In the rows, 128 means zero.
One turn moves every row onto another: examples first, then more rows asked
funa: [146 105 135 144 139 170 133 131 132 146 148 104 145 120 132 130 159  96
 151 144 112 137 117]
bisi: [132 125 108 175 114 141 125 148 136 128 129 109 131 127 141 111 140 145
 145 100 149 151  93]
pubin: [114 110 137 146 127 122 112 116 132 154 102 128 124 115 119 143 137 155
 146 139 125 140 133]
luve: [137 116  96 164 120 128 128 154 138 130 130 117 133 113 148 115 148 144
 143 105 153 149  81]
pasis: [140 126 116 182 108 148 135 151 137 127 120 128 139 118 140 117 137 153
 143 108 139 151  94]
bibab: [141  97 101 161 135 134 175 113 147 116 140 123 138 100 135 132 160 150
 135 131 143 131  81]
gisuk: [ 76 105 127 130 136 115 140 116 129 115 118 115 128 101 157 148 123 105
 123 111 102 131  86]
nef: [110 114 113 155 131 167 133 103 135 112 135 124 197 110 140 139 125 111
 138 144 131 133  86]
Bafo: [133  99 104 159 136 142 159 101 141 117 138  93 131 117 133 129 157 140
 137 115 160 133  80]
puf: [ 99 105 161 102 121 135 148 129 143 120 128 137 116  99 141 141 137 106
 141 132 152 138  93]
zapa: [117 103 131 139 131 118 112 121 132 158  95 132 128 105 129 150 141 156
 142 140 127 137 119]
rofim: [143 117 105 170 114 135 136 158 140 129 122 134 142 106 147 123 146 154
 141 112 140 148  81]
bogo: [128 112 123 181 128 163 164 102 138 120 128  94 127 126 134 124 138 151
 133 118 148 127  90]
lovu: [103 121 108 161 133 153 136 103 139 103 159 123 182 116 132 121 127 108
 144 147 125 134 106]
mopa: [144 103 141 146 140 182 135 137 130 156 124 104 149 112 150 139 147 107
 141 147 112 125  97]
daneg: [ 74 115 136 142 129 116 142 109 130 107 131 115 124 114 140 137 122 102
 132 109  97 139 110]
varov: [ 92 102 139 130 126 127 144 113 132 114 105 131 149  96 145 163 127 107
 126 112  98 141  86]
Gadu: [136 109 121 184 127 154 180 111 143 117 129 124 134 108 136 128 142 161
 132 133 132 125  90]
fiza: [ 90 118 173 123 117 146 153 130 143 119 129 138 107 107 144 129 122 114
 140 136 141 132 106]
vate: [ 80 132 100 128 123 176 120 117 129 137 139 108 126 131 134 110 117 114
 136 124 135 125 102]
rezez: [112 118  98 117 116 164 142 133 140 130 129 169 159  93 129 138 137 127
 137 148 114 134  92]
zol: [ 99 110 167 114 117 138 157 132 145 117 131 150 116  98 139 137 132 113
 141 140 140 138 102]
devel: [ 88 111 167 112 121 144 145 127 140 123 126 124 107 109 146 133 126 108
 138 129 154 132  96]
Pav: [132 103 127 149 151 165 142 147 131 157 138 108 130 105 166 125 145 114
 136 156 104 112  95]
Zalu: [108 103 122 135 138 110 108 122 132 161 103 121 118 107 134 143 140 152
 141 139 133 131 117]
Kavu: [ 96 139 118 146 109 185 139 124 135 129 133 149 141 119 123 118 114 130
 139 141 107 130 116]
vivu: [ 96 112  80  99 131 154 122 126 135 139 136 127 143 104 140 130 140 111
 136 131 142 130  79]
sebo: [ 97 114 104 155 143 159 135 112 134 120 135 117 182 104 163 133 116 119
 129 149 131 116  74]
votav: [ 88 121  98 163 144 145 139 113 137 111 159 117 168 111 155 114 119 116
 135 151 124 117  94]
Kif: [ 90 112 148 142 119 128 145 106 133 105 118 131 144 109 128 153 126 104
 133 112  92 149 109]
gane: [134 106 121 147 149 149 141 141 135 146 162 108 127 113 148 117 157 104
 147 153 104 124 116]
zego: [105 109 129 144 133 113 108 117 131 155 111 118 112 118 126 135 137 151
 145 137 130 135 131]

Pav moves to mopa
devel moves to puf
Zalu moves to zapa
And these:
daneg moves to gisuk
luve moves to rofim
Kavu moves to vate
bibab moves to Gadu
sebo moves to nef

